In the data rows, the value 128 means zero.
Each row has a hidden score. How much does it go up from the first row of each pair to the second? 15 means little or no change, 30 a big rise and 0 a big fall. The score is a weighted sum of the row's numbers plus the product of two more (or one squared), each taken from its middle value.
[ 94 107 129 119 121 145 139 112 163 147 128 108 107 157 151 153 111 105
 133 171 125]
[ 98 137 115 120 115 103 134  97 141 148 100  98 130 142 135 125 123 148
 155 115 128] 17
[113 147 143 159 105 122 170 146 137 141 109  74  93 112  97  99  96 155
 156 113 152]
[144 124 119 112 106 140 133 122 133 133 119 125 126 123 110  87 148 133
 159 115  97] 18
[137 154 137 133 106 157 140 135 129 127 144 107 104 100 103  89 138 130
 161 104 131]
[143 149 108 107 154 129 124 140 120 119 129 141 140 122 136 143 133 146
 117 133 131] 10
[108 160 159 173  96 120 199 159 125 153 108  64  92 100  95 106  92 142
 172 123 177]
[139  74  90 113 172  85 101 122 137 125 110 150 145 134 126 171 117 147
  77 106 168] 11
[153 171 132 134 122 105 149 139 100 126 131 133 140  92  75 100 145 152
 130  89 124]
[139 123 117 126 133 120 122 130 131 143 106 116 130 113 133 132 128 128
 109 142 137] 28
[118  87  95 122 165 119  63 113 137 148 120 155 145 155 152 177 132 109
  78 148 142]
[146  99 123 117 141 111 141 141 101 117 102 127 139 112 116 154 116 158
 130 124 160] 13
[148 153 125 122 157  97 132 123 111 109  94 132 140 120 125 107 138 156
 125  86 142]
[ 85 112 105 139 133 131 129 121 157 141 117 110 104 147 156 166 110  82
 110 159 124] 12
[125 152 135 127  91 146 108 103 142 123 128 113 111 142 128 115 145 121
 146 130  77]
[123 116 107 126 107 127  94 104 144 110 131 136 134 135 164 115 160 100
 121 129  88] 19
[136 117 117 136 136  99 153 139 110 126 114 111 156 108 100 112 107 144
 145 118 161]
[160 149 167 132 157 114 146 159  99 127 162 150 141 113 106 102 110 139
 152 114 131] 14
[131 154 144 143  93 115 166 131 107 116  94  85 111  91 105  97 127 180
 167 103 134]
[152 137  82 114 163 122 115 113 108  95 120 159 162 122 140 142 134 150
 106 107 130] 16
[150 133 155 126  95 174 113 118 126 117 150 146 123 131 161  85 179 114
 125 136  78]
[138 137 123  99 130 127 125 116 128 112 147 149 137 126 137 155 139 118
 118 130 117] 9
[154 161 151 130 122 163 111 141 137 118 170 165 116 124 123 124 141  84
 157 133  74]
[156 152 143 135 117 136 121 118 139 104 143 140 118 119 135  85 153 132
 145 112 105] 14
[ 74  74 106 135 126 133 103 105 181 156 131 113 117 168 175 166  91  64
 100 175 167]
[158 134 142 120 123 130 120 152 111 104 143 147 127 109 104 109 136 119
 139 120 104] 15
[135 158 161 150 117 148 120 139 135 110 150 106 101 124 116 106 124 107
 132 135 113]
[154 156 108 136 155 106 128 135  96 125 114 127 163 114 119 121 132 165
 116 118 160] 18
[148  96 118  93 151 131 115 123 100 106 137 146 143 125 129 138 140 135
  90 109 125]
[112 109 125 142 103 104 145 114 153 130  96  92 106 139  90 103 117 138
 148 116 130] 18
[150 150 122  98 141 143 101 131 128 100 157 174 136 127 158 130 161 115
 109 129  96]
[ 86 136 117 110  86 146 103  71 168 129 115 101 123 180 155 120 154  76
 138 150  66] 19
[123 122 135 166 144  98 147 140 119 142  95 104 141 114 115 138 103 152
 135 118 170]
[125  92 125 135 147 151 125 144 138 147 150 131 138 132 130 153 120 111
 129 129 132] 11
[111 142 165 129 131 143 158 164 135 141 150 122 104 124 130 117 101 136
 151 153 124]
[102  99 162 143  99 147 143 128 147 130 151 124  92 132 136 124 120 100
 141 149 110] 14
[ 83  99 120 137 101  94 163 118 169 133  78  50 103 150 117 133  73 143
 165 136 179]
[144 164 155 129 143 137 130 146 118 124 140 139 135 106 134 118 136 115
 127 126 105] 15
[ 76  79  85 120 126 131  83 103 180 151 116 128 129 187 179 157 130  78
  77 176 111]
[115 126  98 134 104 140 113 105 158 133 118 126 113 154 139 143 141 121
 140 145 123] 14
[130 129 157 116 124 144 127 135 112 133 148 120 124 113 135 124 132 118
 139 126 118]
[117 108 123 142 158 142 108 143 132 126 144 168 157 141 164 158 108 106
 108 131 162] 16
[117 159 156 160  98 137 170 127 139 117 122  88  99 133  87  77 133 165
 208 110 123]
[129 124  86  88 131 118  88  93 128 123 123 143 158 141 172 133 168 111
 105 106  95] 9
[129 151 119 108 124 105 108 114 117 130 117 130 129 130 109 126 147 140
 133 123 114]
[107 111 127 117 108 109 113 116 142 142  97 111 128 144 133 125 127 104
 140 137 111] 20
[ 90 139 144 120 108 122 150 127 155 142 101  97 131 138 119 118  99 114
 149 158 146]
[163 165 154 128 125 154 126 143 106 115 168 157 139 105 128  97 144 125
 127 109 108] 13
[106 138 158 157 101 148 167 138 135 124 124  85  87 126 102  78 103 134
 173 122 119]
[154 116 143 130 192 130 118 145 109 113 156 171 141 113 140 156 145 137
 120 129 128] 10
[100 136 184 161  82 120 204 154 136 160 143  60  84 101  77  91  82 133
 202 134 173]
[ 95 138 126 122 107 153 112 132 151 168 162 136 133 148 168 132 119  86
 123 173 127] 16
[135 121 147 165 128 108 141 133 114 113 114 105 126 110 106 121 129 149
 122 102 144]
[159 160 168 127 123 146 147 155 111 121 144 118 125  92  91  93 130 154
 169 100 111] 16
[153 112  94 114 164 131  67 105 136 115 123 186 162 149 166 152 168 100
  61 128 101]
[ 94 135  71 108 112 147  93  91 155 119 127 129 135 166 165 139 139 116
  95 141 118] 13
[121 145 137 117 107 150 134 116 143 122 143 126 104 142 145 116 136  89
 141 154  96]
[133 160 158 127  97 135 152 133 120 130 117 119  95 104  98  81 133 155
 164 112 121] 15
[132 115 104 115 115  99 105  92 136 118 100 122 142 124 118  93 166 157
 124 102 123]
[144 138 147 125 148 156 151 152 122 118 146 133 102 103 112 109 129 123
 115 144 119] 13
[141 133 123 121 131  86 135 130 109 130 119 136 128 122 120 119 141 168
 130 103 150]
[129 114 132 126 147 132 135 151 125 129 129 131 115 122 131 132 127 124
 150 108 144] 19
[135 145 134 155 122 133 149 124 102 126 131 126 102 127 147  98 139 150
 149 114  98]
[107 102 111 127 112 144 113 109 147 140 133 125 149 163 162 134 133  92
 124 148 109] 12
[105  88 116 118 149 152  94 128 149 137 149 139 143 136 154 173 102  86
  85 167 142]
[107 105 138 130 143 144 113 144 134 145 175 149 112 136 163 170 113  82
  96 191 124] 18
[166 173 182 115 120 153 153 177  88 125 173 148 112 103 101  96 157 134
 149 111 100]
[198 140 155 125 160 136 127 147  69  95 124 166 151  84  77 101 176 193
 123  37 114] 21
[128 110 149 165 124 112 181 178 124 152 146  92 106  94  68 110 101 157
 155 107 183]
[132 129 118 135  75  97 118  84 132 119  84 127 132 142 109  79 176 145
 159  99  96] 20
[ 91 175 147 135  60 160 139 113 155 147 122  87 102 154 134 109 113 100
 161 142 105]
[ 99 111 140 159 141 147 151 155 127 143 177 132 127 135 123 140  92  85
 122 154 154] 17
[134 128 125 149 112 116 115 124  92 109 101 126 147 123 150 111 156 148
 130 108  97]
[108 136 157 155  99 126 203 139 164 146  92  58  93 132  82 117  69 145
 139 131 158] 3
[105 147 164 132 108 144 144 125 155 147 128 117 126 124 131 114 114 124
 159 148 133]
[104 119 102 117 108 130 103  99 149 122 108  99 114 170 122 117 127 129
 135 143 106] 20
[128 139 104 154  97  95 148  97 110 108  88  95  96 134  94  88 145 172
 125  78 111]
[135 168 126 125 114 136 105 104 126 120 127 135 126 126 117 114 151 117
 123 123  78] 13
[161 138 122  92 154  93 107 134  75 108 113 156 172 113 123 136 173 175
 109  86 123]
[125 131 126  96 116 124 130 127 154 115 137 132 120 138 136 128 139 103
 134 139 120] 12
[ 93 144 100 111 116 114 130  93 166 130  71 101 113 159 128 136 115 106
 128 153 132]
[121 118  94 111 153 120  94 102 139 115 102 159 143 156 160 144 162 122
 104 130 107] 12
[128 120 126 136 122 134 134 132 117 123 143 122 115 131 134 127 126 125
 148 135 131]
[ 57 104 119 125  86 163 141 136 219 158 184 100 121 161 170 153  78  64
 150 209 126] 8
[140 140 142 134 132 149 127 139 106 127 148 152 115 118 119 124 132 112
 137 123 126]
[143 165 131 155 149 132 143 152 129 130 152 132 130 107 135 142 115 114
 119 149 125] 10
[132 103 129 124 154 148  74 152 116 124 155 168 155 131 161 162 124 106
  78 166 142]
[123 101  94 111 146  96 139 100 130 134  89 122 143 141 129 169 114 147
  73 128 158] 5
[117 119 146 108 129 148 113 124 162 129 141 141 137 155 133 136 135 107
 116 163 110]
[ 87  87 111 143 133 134 112 116 152 143 130 119 123 160 147 156 120 107
 108 150 133] 18
[152  99 103 110 166 103  84 115 111 104 127 178 168 138 150 151 154 136
  75 127 117]
[158 158 172 120 148 153 110 154 106 121 160 160 114 112 128  95 154 124
 122 117 119] 17
[160 181 157 133  96 149 127 121 103 104 133 126 135 114 106  71 172 145
 143  89  93]
[ 95 108 109 102 113 126 122  96 156 133 103 121 126 156 150 152 114  98
 107 142 137] 15
[139 132  95  96 122 105  99 102 118 112 125 163 152 146 149 129 154 131
 129 111  99]
[131 139  87  98 120 113 111  82 128 130  90 135 149 129 141 126 162 138
 112 116 134] 15
[109 151 164 145  96 145 147 138 161 136 128  93 100 122 105 108 108 122
 151 147 122]
[133 141 110 127 156 132 141 135 111 123 124 134 128 116 124 146 120 156
 127 128 159] 19
[101 117 100 142 134 118 121 119 144 126 103 130 117 149 148 167 105 126
 122 150 148]
[115 124 136 151 138 129 150 149 150 125 130 125 109 132 137 150 115 109
 118 151 155] 10
[171 132 169 125 141 141 139 167  90 128 170 149 109  86 104 111 132 149
 123 101 129]
[108  94 102 120 148 120 104 108 148 143 129 154 149 147 150 164 122 110
 109 153 137] 17
[134  89  76 114 134 127 115 115 106 120 113 127 138 127 145 122 155 140
 136 104 109]
[135 140 156 146 129 123 135 145 114 129 135 123 141 129 113 128 130 139
 112 112 140] 3
[134 123 123 149 128 100 149 129 116 137 101 116 133 124 122 125 114 169
 157 100 159]
[125 172 115 117 131 168 105 111 163 125 171 143 112 154 145 136 154  95
 122 160  79] 10
[145 123 114 114 156 144 122 133 112 138 140 145 136 132 127 153 139 104
 120 116 142]
[121  97 129 114 138 144  69 124 162 133 122 148 135 142 172 170 111  95
  87 163 134] 12
[156 118  91 105 136  88  73  92 107  99  95 151 173 139 144 122 170 162
 134  91 101]
[ 97 106  96 113 125 116 124  95 151 120 114 104 147 145 130 135 114 113
 106 147 143] 6
[140 114 127 143 152 128 152 157 130 130 142 126 140 109 135 154 111 126
 125 133 166]
[114 139 105 134  81 128 128  90 157 128  91 116 107 148 115 104 151 151
 148 123 107] 17
[114 134 146 137 123 155 140 149 149 128 158 144 100 133 138 127 124  97
 133 157 127]
[146  98 111 100 152 137  83 123 110  98 132 168 163 137 161 152 148 136
  85 116 114] 13
[131 173 159 149 124 143 146 137 133 136 144 117 107 119 117 108  98 126
 167 137 134]
[126  86 116 109 134 162  85 115 134 121 120 131 121 152 165 157 139  96
 111 143 106] 15
[133 159 124 123  84 127 127 103 115 114  98 104 111 132  68  87 157 172
 144  80 103]
[119 125 118 122  93 138 106 110 139 122 141 118 121 136 114  97 137 121
 144 147  97] 14
[131 153 142 154 106 105 134 128 137 145 128 139 128 134 145 122 135 141
 124 127 119]
[129 110 135  98 122 111 120 108 123 138 103 143 145 133 165 130 143 130
 135 128 123] 19
[ 75  86  85 119  88 126  81  61 185 128 105 108 140 189 161 126 151  65
 138 163  89]
[122 110  94 128 145 124 112 112 131 134 106 128 135 141 136 146 122 124
 117 137 146] 14
[132 117 113 107 118 104 102  96 128 116 110 136 144 151 140 127 151 145
 130 122  87]
[137 132 159 139 142 150 157 162 121 123 165 138 145 114 151 153  93 105
 129 141 147] 9
[140 130 139 141 123 110 141 137  78 123 123 127 134 106 113 111 127 148
 143  79 123]
[145 136 136 135 129 110 157 146 126 156 135 115 140 102 122 126 130 146
 132 104 149] 14
[131 153 124 124 119 125 111 104 125 103 146 161 136 136 117 132 173 128
 124 104  94]
[124 110  92 141 136 118 135  92 158 123  86 103 124 145 130 159 103 138
 111 129 159] 21
[118 133 168 148  82 145 144 145 153 153 125 104  93 103 111 130 100 121
 153 137 138]
[110  99  80  99 150 114  91 108 152 127 121 137 149 159 148 170 131 124
 106 156 130] 19
[108 105 113 140 132  99 176 146 133 142 103  66 122 113  84 158  59 140
 131 130 181]
[ 89 129 131 146  93 136 136 119 156 125 132  95 127 137 121 115 112 114
 155 161 121] 18
[111 104 102 128 156 129  95 115 159 152 106 132 121 143 154 159 112 108
  90 138 148]
[137 137  88 112 156 108  91  99 137 119 121 152 158 141 155 155 156 115
  98 102 117] 11
[159 163 159 136 115 130 145 133  92 115 132 147 115 118 117 101 139 129
 129 101  99]
[115 107 128 101 125 166 111 136 149 116 142 142 148 141 164 127 137 100
 130 159 106] 15
[163  93 145 117 166 135 122 154 103  95 148 160 149 100 123 141 143 122
 108 116 141]
[150 165 156 157 113 136 150 136  98 132 122 129 135 113  89  96 118 161
 124 103 131] 13
[139 116 144 112 174 153 147 180 125 125 181 154 133 106 138 183  83 118
 113 155 159]
[102 112 115 127 121 151 116 117 148 148 119 129  99 148 152 154 135  90
 119 158 119] 22
[125 137 137 135 119 146 109 141 137 129 155 153 124 147 138 120 138 113
 131 143 107]
[120 152 146 158 103 131 145 109 139 140 138 108 102 133  96  95 126 139
 161 112 126] 20
[138 148 149 166 118 157 146 175 108 130 160 136 107 108  90 119 101 131
 159 116 134]
[146 158 123 124 120 143 112 124 115  94 145 133 127 109  99 103 154 154
 126 103 107] 8
[109 133 108 126 103  96 106  78 161 129  93  93 142 173 159 105 146 121
 131 133 101]
[ 95 151 149 156  92 143 176 148 156 162 140  96  80 129 124 106  87 103
 159 159 149] 3
[191 174 137 124 161 163 116 154  78 106 165 183 153  90 115 100 164 124
 126  82 101]
[145  88  95 117 148 107  84 108 130 111  93 168 154 139 142 166 146 132
  82 117 126] 9
[152 134 143 142 123 135 139 144  98 125 119 120 128 100 108 106 129 135
 148 120 125]
[121 133 105 117 125  94 139 103 111 140  76 101 147 127 114 105 118 161
 122 100 139] 11
[139 114 112 110 143 139 123 140 137 145 125 141 123 126 164 174 125 100
 112 133 135]
[114 161 143 138 114 160 129 141 144 125 148 121  90 120 145 131 121 108
 130 154 116] 15
[107 118 122 122 103 127 121 112 167 128 102 114 129 153 125 140 120 124
 115 151 141]
[106 108  92 110 115 103 121  73 146 132  78 101 140 149 136 136 142 151
 128 113 134] 18
[125  67 104 153 165 106 107 131 148 138 115 137 151 127 135 150  92 116
  89 116 176]
[147 133 116 106 154 118 105 117 100 123 125 149 153 131 124 141 142 133
 122 105 130] 16
[112 118 102 132 112 108 140  94 160 128 106  87 123 153 118 151 123 135
 123 128 117]
[136 176 156 138  87 141 142 125 110 121 134 116 118 115  95  80 143 141
 178  97 101] 25
[155 147 115 100 143 118  93  97  82  91 110 156 168 124 131 113 164 141
 113  88 109]
[134 108 124 112 141 121 129 124  95  92 107 137 151 120 135 136 144 166
 105 122 141] 8
[135 132 153 137 102 135 134 124 129 128 126 119 125 120 139  98 140 138
 148 126 116]
[130 118 169 161 152 148 163 178 122 134 161 126 107  91 121 144  74 114
 126 131 156] 12
[138 147 108  93 148 135 105 135 120 116 126 147 146 127 138 149 154 131
 109 119 126]
[120 125 133 114 127 153 133 134 110 114 138 130 121 119 145 145 119 100
 143 135 118] 24
[150 148 101  99 145 112 128 130 112 110 114 161 132 121 130 127 155 155
 126 108 113]
[132 140 152 125 128 153 119 137 113 132 147 152 131 130 127 123 152 114
 124 143 121] 17
[145 123 122 134 145 114 152 155 123 126 113 120 126 117 114 147 106 142
 123 132 160]
[152 135  97 148 179 132 104 118 106 128 119 145 137 116 133 144 144 156
  96 106 130] 19
[119 140 145 143  92 169 142 153 148 132 190 118 112 133 130 109 118  94
 156 160 106]
[151 160 122 147 114 124 132 132  99 113 113 142 138 111 111 103 154 135
 133  95 119] 19
[122 127 115 119 123 141 130 139 133 126 142 127  96 133 135 117 124 123
 126 151 139]
[120 133 169 143  90 155 168 143 118 148 157  96  97 110  84  85 117 137
 179 117 129] 16
[165 139 148 119 161 157 121 169 113 115 149 154 139 122 151 152 127 132
 111 113 140]
[144 165 167 122 138 144 123 153 112 116 171 135 127 123 128 118 115 106
 125 137 126] 19
[116 131 125 139  83 138 118 104 148 140 106 109 126 137 134 109 142 124
 162 128 109]
[126 140 168 164 113 153 182 175 111 146 143 121 111  83  74 106  98 159
 175 110 142] 13
[120 133 135 129 130 124 132 121 132 137 107 118 124 131 142 111 117 117
 156 130 129]
[123  94 129 130 158 126 126 142 143 118 157 135 121 134 181 169 112 118
  96 157 145] 9
[138 147 139 135 110 130 147 129 114 131 129 115 129 109  84  92 126 148
 132 128 118]
[170 126 118 138 139 124 122 130 121 118 129 155 141 110 140 116 153 136
 117 118 124] 19
[121 131  79  89 137 114  80  80 150 123 124 152 162 161 173 151 151 115
  93 143 107]
[161 127 133 135 146 135 124 150 112  90 160 157 145  95 111 120 134 138
 119 106 123] 14
[106  99 130 123 120 123 161 144 144 156 124 116 126 142 132 144  94 109
 122 147 138]
[125  97 156 146 138 137 144 154 128 150 155 108 119 126 143 157  84 108
 143 142 161] 22
[101 124 159 150 124 168 138 147 173 154 179 132 102 144 163 156 118  77
 131 166 126]
[127 132 107 117 133  94 125 102 128 124  86 100 145 143  95 111 134 153
 120 103 141] 22
[ 64  81 117 130 132 123 112 117 197 181 107 122 127 156 151 177  77  57
 108 208 152]
[121 119 119 128  90 140 125 119 127 122 120 118 106 129 118 116 134 139
 151 123  97] 14
[138  98 109  89 138 148  80 105 136 116 128 145 124 146 171 126 180 100
 118 141  83]
[146 144 146 152 134 128 176 177 116 154 132 115 134  99  94 124  99 136
 150 121 151] 6
[138 112 121 143 165 107 154 134 123 144 115 118 115 108  97 136  91 145
 136 110 147]
[115 148 140 165 104 116 155 122 128 124 124  82  97 118 121  84 119 140
 170 111 129] 18
[135 177 169 152 115 156 121 158 126 122 173 141 121 100 103 105 155 133
 149 130 103]
[125 104  97 110 143 124 114 127 128 125 120 132 134 142 114 143 115 130
  98 136 147] 18
[ 84 103  81 118 109 108 108  94 173 118 120 103 141 156 155 152 111 108
 111 152 150]
[121 145 146 130 104 150 130 134 132 109 172 121 103 141 147 127 131  87
 142 163 127] 20
[116 124 149 127 138 156 121 149 153 127 161 142  94 120 129 146 121  93
 134 154 136]
[135 127 116 110 132 130 101 119 127 123 140 148 148 129 124 148 148 123
 111 136 115] 10
[116 119 134 123 137 140 130 136 129 139 141 130 109 131 159 139 124 108
 136 142 138]
[146 131 140 152 127 118 137 124 124 136  96 107 137 119 120  97 135 161
 148  89 141] 16
[110  90  98 123 119 125 104  88 150 138 127 117 116 157 155 142 132 118
 118 149 101]
[168 119 142 146 164 106 147 154  77 122 118 140 150  85 104  97 129 185
 128  64 155] 14
[176 153 158 156 160 132 186 187  95 124 135 136 110  70  85 127 105 170
 138 117 178]
[129 124 118 124 153 127 128 141 114 124 134 138 122 124 131 153 129 128
 120 129 130] 15
[149 118  91 132 158 125 116 134 114 118 120 161 129 121 147 145 158 149
 126 115 114]
[125 162 141 141 125 150 140 151 126 115 152 108  96 122  88 124  99 109
 140 131 127] 19
[125 131 128 128 136 131 117 127 127 117 119 133 136 129 134 129 134 129
 115 125 128]
[132 110 147 105 136 152 143 138 133 138 141 143 128 119 112 146 127 123
 127 133 136] 14
[129 147 130 124 126 138 152 133 119 124 132 137 133 112 122 126 121 150
 142 112 146]
[143 136 169 142 117 169 142 154 111 128 168 126 124 112 105 127 120 139
 160 128 133] 16
[148 168 136 118  96 105 119 113 103 113 120 133 134 129 122  91 162 154
 141  92 109]
[141 114 128 120 135 129 125 137 109 122 128 149 128 117 128 128 131 133
 142 144 139] 21
[141 137 157 123 112 148 104 130 121 121 125 146 150 137  90 123 151 128
 119 141 110]
[125 159  92 115 154 120 113 115 138 123 127 138 163 129 135 153 151 139
  96 133 116] 13
[ 88 125 100 125  90  98 129  89 150 141 123 120 124 165 138 115 147 118
 134 142 104]
[113 142 117 121 126 120 144 122 140 147 118  91 130 146 143 137  99 137
 130 119 133] 17
[102 118  92 125 118  98  88  82 136 117  99 102 136 167 126 124 153 121
 125 120 119]
[ 93 120 135 133 120 131 182 125 134 145 110  79  89 135 114 134  94 129
 158 140 178] 21
[106 120 112  99 113 115 120  96 143 140 119 117 123 154 109 136 125 132
 124 126 126]
[114 161 153 146 102 151 147 143 125 127 154 112 119 130 111 138  98 115
 142 143 143] 19
[ 99 124 137 133 148 140 142 154 144 150 141 115 128 141 120 153  95 125
 108 163 154]
[154 171 122 125  96 122  95 116 136 115 138 148 144 135 133  96 159 142
 152 107  88] 21
[ 89 137 127 113  75 133 136  82 154 141  90 119  98 158 120  74 147 124
 159 148  86]
[ 97 128 109 109  98 122 115  93 163 141 116 113 108 165 160 136 130 103
 141 152 102] 12
[122 125 138 141 131  87 154 124 124 138  94 107 133 119 100 131  99 162
 160 107 166]
[154 110 115 106 167 123 129 140 103 120 114 161 171  97 125 144 134 164
  95 118 140] 10
[176 174 148 141 161 136 152 169  64 131 121 154 108  75  80 101 147 194
 157  72 118]
[129 111 113 107 130 104 108 107 123 118 107 137 158 143 144 141 134 132
 126 134 109] 15
[113 132 111 123 147 151 116 136 146 145 151 128 126 135 146 146 125 100
 123 147 144]
[ 96  98 113 114 143 110 119 131 170 136 137 133 142 149 157 170  98 112
 108 163 170] 10
[166 154 166 109 134 141 110 136  99  97 149 161 146 108 126 115 156 114
 120 110 101]
[ 91  64 100 122 159 112 132 133 158 142 133 123 124 153 150 190  89  94
 107 177 172] 15
[157 192 167 169 124 120 163 158 107 114 106 119 123  85 105 106 123 164
 140  89 145]
[153 165 168 152 133 129 149 161  85 129 118 108 112  84  76  85 124 178
 153  96 158] 22
